One turning vector, and how many steps it has turned
The counts run from 0 to 358.
[-18 -21 -14 -13  -8  35  -3  11  -6  -1   5  33   5  30   7 -13 -15   4
   1  11  10   6 -30 -31 -27 -25  -3  31   6  19  10   9 -24 -12 -14]  169
[ -3 -17 -27  -5  -6  13   4  -2   3  -4   5  33  -7  21  -3 -20 -25   1
  -2   9  24  -1 -24 -10 -19 -33 -31  28   0  17  16  25 -30 -10 -11]  253
[ -6 -28 -11 -20  -9  29  25  -1  -4  10  -4   9  13  24   5 -23 -13 -25
   7  21   6   0 -27 -32  -6  -6 -36  17  15  13  17  17 -22   4   7]  318
[-12 -25 -11 -14  -4  14  -8   0  -4   0  14  10   8  28  12 -30  -3   9
  15   8  11   8 -28 -13 -23   2 -29  44   5  39  -5 -11 -22 -20  -8]  301
[ -3 -25 -16 -19  -6  14   7 -17 -29  14  17   1  13   5   9 -37  -1 -13
  22  27   8   5 -14 -20 -16   8 -41  19  16  37  -3   4 -13   7   3]  314
[ -8 -24 -11 -16  -4  29  15   2  14 -11 -13  19  11  35   3 -25   7 -20
   4  17  18  -5 -30 -20   2 -21 -41  21  21  22   6   7 -11 -15  -1]  157
[  2 -25 -26 -19  -2  19   1  14 -17   1 -14  13   8  12   8  -5  -8 -36
  12  28   5  -2 -34 -41 -19  -9 -22   6  23  22  17  22   7  -5  -8]  13
[  4  -5 -29  -9   6   9   4 -18  18   0   2  17   6  16  -3 -48  -5 -16
   2  19   7 -12 -24 -22   8 -10 -36  34  23  29  10  12  -5 -10  -9]  69
[ -4  -6 -30 -21  -2  28   6 -15 -16 -10   6  33   8   3  -1 -43   6 -16
  19  37   3 -12  -5  -8  -6 -21 -30   4  18  23  -4  23   5   3 -10]  327
[ -5 -14 -27   2   3  18  -4  16  12  -9  -2  26   3  33   3 -13 -11 -10
   0  10  18  -4 -32 -24 -14 -26 -16  31  13  30  17  13  -5 -29 -14]  294
[  0  -7 -22 -26  -1   9 -13 -14   0 -17   0  17   4  11   3 -41  22  -8
  14  18 -10  -6 -14 -19   0 -16 -20  23  12  40 -14  -1   7 -11 -43]  71
[ -4   1 -33 -23  -7  12   9  -6 -13 -15  -1  32   9  15   8 -37   9   1
  24  15   2 -12  10 -12 -10 -11 -44  19  11  37 -19   5  -8 -10 -25]  29
[ -7 -18 -22 -10 -12   8   2   7 -13  11  10  13   8  19  12 -17 -18   0
   2   4   7  14 -29 -41 -28  -5 -11  38  13  39  18   3 -18 -11 -10]  307
[  2 -28 -26 -27  -1  14 -15   5 -23   9 -10  18  -5  -2   5 -13 -12 -27
  18  23   4  -2 -35 -37 -27  -8 -20   3  12  14   8  24  -5   5 -16]  96
[  7 -12 -27 -40   1   8  -3   2  -8 -15 -22  20   9  13   8 -17  10 -23
  19  17  -4  -5  -6 -36 -14 -13 -31   3   5  16   6  13 -17   0 -42]  108
[ -4   0 -32 -10  -5  10  16 -11   3   0   3  31   7  16   1 -43  -8  -7
  11  15   9 -17  -2 -14  -7 -17 -46  26  20  31  -5  17 -18  -9  -4]  28
[  3 -31  -9 -35  -1  12  -6 -10  -5  11  -6   3   8  20   9 -34  -8 -15
  15   7  -3   4 -27 -30 -19   8 -39  19   0  10   2   4 -37   5 -10]  98
[-16 -26 -19   2 -10  24  10   4  -5   7  21  29  -1  23   2 -23 -23   2
  -4  13  17   4 -30 -16 -22 -25 -23  34   9  29  10  16 -20  -9   1]  170
[ 17 -36 -37 -20  -2  -3  -1   0 -19  -7   8   8  -7  16   9 -11   1 -23
  23  28   6   3 -16 -13 -26   4 -43  -2  -6  27  11  14  -4   0 -15]  268
[-12  -2 -31 -25  -4  24  -6   6 -13 -16  -9  37  10  13  10 -28  10  -6
  20  20  -3  -8   2 -28 -17 -24 -17  14  14  26 -12   8  -7 -11 -34]  30
[-12  -6  -7 -28  -6  24  13  -2  -6   0  -3   9  26  22   9 -35   2 -11
   3   9   4   8 -11 -44  -6 -20 -14  33  28  26  14   4 -30   0 -15]  21
[ -7  -6 -15 -14 -12  18  20  -8 -17   1   6  12  19   7   6 -37  -3 -14
   1  23  14  -1 -12 -31  -4 -32 -17  25  35  33  15  16 -16   9  -7]  22
[ -4  -9 -31 -33   6  37  -1  -2   0  -8   0  17   7  16   9 -31   5 -30
   8  32  -4  -3 -20 -44 -12  -8  -3   8   5   2  18  14 -13   1 -29]  192
[ -7 -35 -13 -17  -7  19   0  17  -9   2  -3  11   9  38  16  -2 -12   0
   9   0   3  13 -32 -39 -25   5 -24  31  -1  32   4  -4 -21 -16 -12]  306
[-10 -34 -18 -24   0  15 -26   7  -5  -8  -4  26 -13  16   3 -21   4  -2
  26  11   0  -3 -34 -13 -20  -3 -41  12  -7  29 -19   2   2 -16 -22]  84
[  7  -5 -30 -30   4  18  -5  -1   7  -7 -18  24   8  20   2 -24  -2 -26
   5  16   3  -7 -16 -42 -10 -22 -14  15  13   1  20  24 -24   0 -35]  109
[  2 -27 -32  -9  -8   4   0   3 -28   8   9  14  -4   4   5 -16 -11 -15
  22  22   4   1 -25 -22 -27   6 -44  10  14  43  -1  11   7  -6  -3]  309
[-13  -6 -26 -12 -14  23   4  -3 -18 -18  15  35   1  13   3 -23   3  14
   8  25   2   7   1 -13 -20 -35  -9  22   3  37   0  10 -10  -6 -30]  35
[ -9 -28 -11 -27  -3  21 -28   9  -2  -8  -7  21  -9  24   7 -17  -2   2
  18   6  -2   7 -39 -25 -22  -5 -20  27  -7  21  -9   1 -14 -16 -30]  85
[ -4   7 -27 -28   1  18   8 -14  -7   4   4  17  22  13   7 -42   3  -5
   7   8  -4   3  -3 -43 -12  -9 -15  30  18  22   8   6 -29  -2 -24]  325
[-15  -9 -28 -19   0  37  -5   9  -1 -12  -5  43   2  19   5 -24   0  -9
  11  23   5  -8 -14 -28 -13 -28  -8  16  12   5  -3  18  -7 -12 -24]  31
[ -1 -30 -26 -13  -4   9 -26  -4 -23  -1  18  11 -10  -1   4 -27  -3 -10
  13  29   4   6 -42 -22 -21  -9  -3  17   3  36   5  11  12  -2 -24]  220
[-11 -41 -22 -26  -1  32   0   3 -15   3   9  18   1  22  15 -18 -11 -19
  22  32   1   3 -30 -24 -26   9 -33   5  -7   4   3  13 -13   3   3]  180
